Here are some points, one per row:
"10 -16 -12 33 9 29 9 5 17 4 25 54 -13 -2 0 50 -39 -1 11 0 -27 -11 -22 -24
 -9 7 -7 18 -27 17 -22 -81 1 12 16 11 -3 -5 45 35 9 -2 25 22 -6 8 -6 14
 -17 51 -7 -8 7"
"-39 35 -4 33 -9 -35 40 14 -16 -15 -37 -21 -32 -38 29 -11 28 21 42 -7 7 -6 12 2
 -2 34 -11 8 0 21 -7 5 13 -19 35 19 35 -24 3 -37 6 26 -14 32 11 44 -12 -8
 -13 -18 -12 4 -31"
"-36 6 -21 -32 6 29 38 -35 31 20 29 -42 -24 0 9 18 7 32 -5 15 -20 25 14 -8
 5 28 14 -5 -30 5 42 13 11 -14 -30 22 -33 -17 8 -11 31 -36 -16 -8 -13 18 17 29
 37 -7 -21 -2 19"
"12 23 8 -38 -5 -19 38 2 -7 -2 3 -9 45 19 10 -25 -59 -41 -16 44 7 -4 -10 -24
 -18 30 -12 -21 13 -9 9 1 5 26 -39 14 -8 19 11 -6 -16 34 35 16 -17 8 65 -19
 -5 43 9 59 -21"
"13 17 1 -29 -39 -34 8 -7 42 36 11 -4 -1 49 -20 19 20 -5 -14 -30 12 5 8 -46
 18 0 -12 39 -5 13 53 -21 -23 46 16 -42 -22 -2 7 -24 37 2 12 -35 -10 21 -27 6
 -22 16 9 19 -34"
"-8 -18 -32 -42 49 -9 1 39 40 -18 -41 2 -20 17 4 17 -16 10 -18 -8 -13 37 -29 -39
 -21 -2 -2 51 25 -1 -19 52 -13 22 3 -12 -14 -40 10 16 -47 -27 31 44 -26 -29 7 7
 -2 0 3 -7 5"
"-20 -28 -20 28 -5 30 -10 1 25 5 -50 -39 21 -2 28 -35 19 -7 -27 -18 -43 -43 -15 -17
 40 -33 4 -8 11 46 -20 -9 -11 -9 -52 5 21 -6 -1 9 17 -16 -8 14 13 28 -35 -27
 -30 -31 -4 19 12"
"42 30 10 12 -30 30 10 6 -14 -24 1 19 -3 -25 -29 -13 23 14 -17 1 -53 23 -1 5
 31 -23 21 8 -12 2 13 -3 11 -11 -12 -54 10 -69 -18 -3 -15 43 -10 0 -21 -4 23 0
 -3 -40 -18 19 -2"
"18 -23 19 2 22 -6 14 43 6 30 -24 25 -30 -52 -3 -33 -32 0 -44 17 11 16 12 -40
 -5 21 -26 -68 -2 -10 1 -3 -46 27 24 16 2 19 15 9 16 -17 -31 -47 7 -13 -22 20
 4 16 -18 -7 -23"
"-12 -10 -26 35 2 16 29 64 31 28 46 -15 -35 42 -18 5 17 -11 2 -24 36 -26 -20 1
 -47 -6 24 -47 15 -46 -4 -22 -25 -25 5 30 -22 -12 -21 34 -2 29 17 25 -12 -33 -23 -5
 -22 -28 13 1 24"
"13 15 17 7 0 26 -7 15 13 8 -22 1 -20 0 63 21 -2 -6 -12 17 7 -18 16 21
 -31 4 -6 4 -39 6 -8 2 -28 32 13 -18 3 39 -27 -13 10 -25 2 19 8 27 57 35
 -22 -30 5 11 40"
"-9 29 -17 3 41 2 -10 12 1 -20 0 -20 16 3 7 -4 1 -17 -4 -11 4 11 -31 5
 -13 -18 -44 -1 -12 -24 1 -21 12 -34 4 -24 -34 76 10 -50 11 27 -39 9 -41 -48 -23 34
 -2 19 -21 17 -2"
"-1 -26 10 32 -48 -13 -28 -11 3 30 -12 5 16 -20 -48 17 1 30 36 -20 -23 7 -41 15
 -25 2 5 2 10 4 15 12 10 62 -31 6 -5 -5 1 -39 -43 32 -61 4 0 23 -12 -16
 41 -5 6 -15 22"
"-16 16 -9 -23 -7 -14 -6 56 -36 -15 51 1 -12 10 -24 -11 16 19 -13 -10 -21 -24 8 13
 -7 17 -9 16 -8 19 -6 -40 44 -25 -55 -25 30 34 -38 5 -18 -27 15 -32 5 1 -19 -4
 31 -16 -9 2 -23"
"10 -19 -27 -17 14 4 45 -3 34 -32 62 25 40 20 21 -15 -2 -1 -28 -11 13 30 56 -7
 13 6 12 13 -3 1 -17 8 -33 29 28 2 -1 21 -17 1 -48 -8 -29 -13 -64 1 -21 -8
 3 28 31 -25 17"
"23 56 -32 11 -20 -26 -51 -6 -32 25 21 -63 -5 -36 7 32 6 -25 -7 5 -25 -2 28 -1
 33 5 57 7 4 4 -26 44 49 -16 17 -24 17 -42 43 22 -28 33 51 -14 21 -27 -29 -5
 27 -12 -12 -20 53"
"18 -30 23 -24 70 9 -1 -5 -6 14 16 -5 -39 -15 15 10 8 3 -18 -23 58 0 -30 44
 21 3 -11 9 19 2 -44 20 -43 44 -30 5 9 -1 -38 -4 42 39 13 -12 -9 7 -19 9
 1 43 -9 8 -25"
"-36 -9 -32 35 8 -10 -51 -8 -59 -26 36 -19 24 45 -43 -8 -22 -24 6 16 23 18 3 -12
 -2 -6 -12 0 9 -13 10 -7 -41 -13 -2 -17 36 -21 3 -28 4 1 37 -12 -9 49 18 18
 -8 -22 -31 -21 35"
"1 -73 -20 16 -13 -29 26 1 -33 24 -28 42 -5 -27 22 14 21 -48 -6 3 -5 19 14 27
 -7 -30 38 0 -11 13 18 -17 5 -17 2 49 -18 9 -34 -29 19 33 12 13 41 5 2 9
 -16 -15 35 -49 -41"
"0 -11 5 4 57 1 0 1 -25 49 -14 -4 23 6 -29 9 21 -15 33 3 22 -1 29 -17
 4 23 12 4 6 24 -7 -14 11 12 25 -18 -2 0 -36 24 -13 -11 -68 19 3 -42 43 1
 -40 61 16 41 -11"
"73 -21 41 -16 -7 40 -30 6 -24 -8 -40 -28 34 -34 17 -45 -23 -31 16 -17 24 0 -1 -21
 -18 12 -21 -10 -43 16 -24 15 33 -77 0 28 -13 -14 -5 -47 1 -17 19 9 -14 10 -45 -5
 4 2 10 -24 18"
"22 -4 -5 -7 43 5 -28 -11 -10 14 13 21 -30 -6 27 6 -9 -39 26 20 10 -13 -6 -7
 38 -9 -27 -15 16 -16 50 -11 25 -4 4 -24 10 -5 9 12 -9 11 -19 43 31 24 1 -31
 21 -38 30 9 38"
"-1 -18 -3 -17 -25 22 34 -4 -42 18 -49 33 -8 -10 -7 3 4 14 8 -39 4 7 18 37
 -17 -41 34 -27 33 -15 0 7 -12 -20 22 -16 16 38 46 4 49 -27 25 -10 -47 10 3 -55
 0 -9 -22 31 4"
"-36 -36 38 37 -18 -54 -9 -25 19 -39 12 42 -16 40 7 26 9 -8 24 36 7 -12 -31 3
 15 33 -14 10 -42 15 -38 67 15 5 -13 -25 5 -14 26 -7 -10 -20 -28 -31 -28 -53 -12 1
 10 -5 -13 4 21"
"-19 -1 -29 -78 -33 -19 -45 0 22 -5 -24 8 0 21 1 -11 7 28 23 43 -7 -12 -15 24
 2 -1 -37 -9 20 1 0 -9 -14 -22 15 23 -30 -28 -12 33 -22 33 -24 -19 4 7 2 1
 -9 16 -1 0 27"
"10 26 3 31 -10 0 -29 12 25 -69 8 10 19 25 -25 31 -54 -18 22 -56 -35 2 57 53
 -2 24 -9 2 14 25 40 12 4 -13 -15 3 -14 -9 -6 19 40 -4 20 -5 42 -45 -18 -7
 8 24 -7 -4 -23"
"15 24 -7 4 -25 -13 18 -17 6 2 -12 7 -10 -9 -40 -25 -12 0 -6 44 7 17 -21 16
 22 -26 22 25 -40 -30 -47 34 8 14 23 22 8 49 -27 39 38 -1 -8 18 37 33 -5 -3
 19 -5 -6 26 -11"
"-41 12 8 -19 2 7 -22 -33 -26 11 36 2 -15 43 -15 -6 -19 16 -36 13 4 -36 -14 22
 -38 -25 -26 25 -22 23 23 6 3 23 50 21 11 -9 -4 -11 -4 -24 10 19 -2 -47 25 -30
 3 2 25 17 -13"
"4 -39 40 38 -66 2 19 -2 12 -8 12 -11 35 -26 0 -10 40 19 -7 22 -1 13 -46 1
 36 -2 -41 -6 48 -23 8 11 25 -6 30 -16 13 7 -18 -4 -12 -40 25 -13 28 2 37 36
 3 25 -37 -8 -9"
"-5 59 36 21 -5 29 -2 -10 -32 -34 -15 -15 -24 10 8 -7 35 37 -23 5 49 8 12 -12
 -2 -6 23 -27 41 13 -6 -24 -25 6 -10 5 -71 20 34 6 3 -28 7 23 27 28 6 -16
 4 -26 49 -33 -31"
"28 26 -20 -31 10 -17 2 -48 2 -35 -5 -11 25 7 22 0 24 17 21 -19 -4 -26 -5 -31
 -17 -18 35 -26 -12 -40 -1 -17 -12 8 -16 2 37 -9 -1 24 1 -22 -6 -9 13 -42 6 -31
 32 8 -41 -45 -43"
"-54 -1 50 -31 31 10 -36 -29 48 31 12 -6 49 -69 -5 -12 -12 -8 28 -1 -26 18 37 4
 -14 12 -1 11 15 -23 -8 -22 25 -17 -22 -4 -4 11 22 23 -2 3 18 -15 15 0 -4 10
 -13 -44 -7 -25 -7"
"18 10 6 23 1 8 33 -21 -16 0 -20 15 -6 14 7 -10 -5 45 5 -12 -1 -25 12 14
 19 -17 25 20 9 -18 21 16 16 -27 -7 35 28 -8 11 -2 -44 3 -11 -57 16 28 20 43
 -25 -4 55 8 7"
These points spread out most along one direction. Take the direction at right angles to it along which they spread out most. Then take the direction at right angles to both along which they spread out most. Go by this last direction. How many in every 100 of the points above lie lower along it than each point below? Round to a whole number. More than half of the points above lie lower than the first one.
"18 10 6 23 1 8 33 -21 -16 0 -20 15 -6 14 7 -10 -5 45 5 -12 -1 -25 12 14
 19 -17 25 20 9 -18 21 16 16 -27 -7 35 28 -8 11 -2 -44 3 -11 -57 16 28 20 43
 -25 -4 55 8 7" 12
"10 -16 -12 33 9 29 9 5 17 4 25 54 -13 -2 0 50 -39 -1 11 0 -27 -11 -22 -24
 -9 7 -7 18 -27 17 -22 -81 1 12 16 11 -3 -5 45 35 9 -2 25 22 -6 8 -6 14
 -17 51 -7 -8 7" 73
"-39 35 -4 33 -9 -35 40 14 -16 -15 -37 -21 -32 -38 29 -11 28 21 42 -7 7 -6 12 2
 -2 34 -11 8 0 21 -7 5 13 -19 35 19 35 -24 3 -37 6 26 -14 32 11 44 -12 -8
 -13 -18 -12 4 -31" 15
"13 17 1 -29 -39 -34 8 -7 42 36 11 -4 -1 49 -20 19 20 -5 -14 -30 12 5 8 -46
 18 0 -12 39 -5 13 53 -21 -23 46 16 -42 -22 -2 7 -24 37 2 12 -35 -10 21 -27 6
 -22 16 9 19 -34" 33
"42 30 10 12 -30 30 10 6 -14 -24 1 19 -3 -25 -29 -13 23 14 -17 1 -53 23 -1 5
 31 -23 21 8 -12 2 13 -3 11 -11 -12 -54 10 -69 -18 -3 -15 43 -10 0 -21 -4 23 0
 -3 -40 -18 19 -2" 18
"-16 16 -9 -23 -7 -14 -6 56 -36 -15 51 1 -12 10 -24 -11 16 19 -13 -10 -21 -24 8 13
 -7 17 -9 16 -8 19 -6 -40 44 -25 -55 -25 30 34 -38 5 -18 -27 15 -32 5 1 -19 -4
 31 -16 -9 2 -23" 76
"1 -73 -20 16 -13 -29 26 1 -33 24 -28 42 -5 -27 22 14 21 -48 -6 3 -5 19 14 27
 -7 -30 38 0 -11 13 18 -17 5 -17 2 49 -18 9 -34 -29 19 33 12 13 41 5 2 9
 -16 -15 35 -49 -41" 36
"28 26 -20 -31 10 -17 2 -48 2 -35 -5 -11 25 7 22 0 24 17 21 -19 -4 -26 -5 -31
 -17 -18 35 -26 -12 -40 -1 -17 -12 8 -16 2 37 -9 -1 24 1 -22 -6 -9 13 -42 6 -31
 32 8 -41 -45 -43" 79
"-1 -26 10 32 -48 -13 -28 -11 3 30 -12 5 16 -20 -48 17 1 30 36 -20 -23 7 -41 15
 -25 2 5 2 10 4 15 12 10 62 -31 6 -5 -5 1 -39 -43 32 -61 4 0 23 -12 -16
 41 -5 6 -15 22" 6
"22 -4 -5 -7 43 5 -28 -11 -10 14 13 21 -30 -6 27 6 -9 -39 26 20 10 -13 -6 -7
 38 -9 -27 -15 16 -16 50 -11 25 -4 4 -24 10 -5 9 12 -9 11 -19 43 31 24 1 -31
 21 -38 30 9 38" 61
"-1 -18 -3 -17 -25 22 34 -4 -42 18 -49 33 -8 -10 -7 3 4 14 8 -39 4 7 18 37
 -17 -41 34 -27 33 -15 0 7 -12 -20 22 -16 16 38 46 4 49 -27 25 -10 -47 10 3 -55
 0 -9 -22 31 4" 64
"-20 -28 -20 28 -5 30 -10 1 25 5 -50 -39 21 -2 28 -35 19 -7 -27 -18 -43 -43 -15 -17
 40 -33 4 -8 11 46 -20 -9 -11 -9 -52 5 21 -6 -1 9 17 -16 -8 14 13 28 -35 -27
 -30 -31 -4 19 12" 48
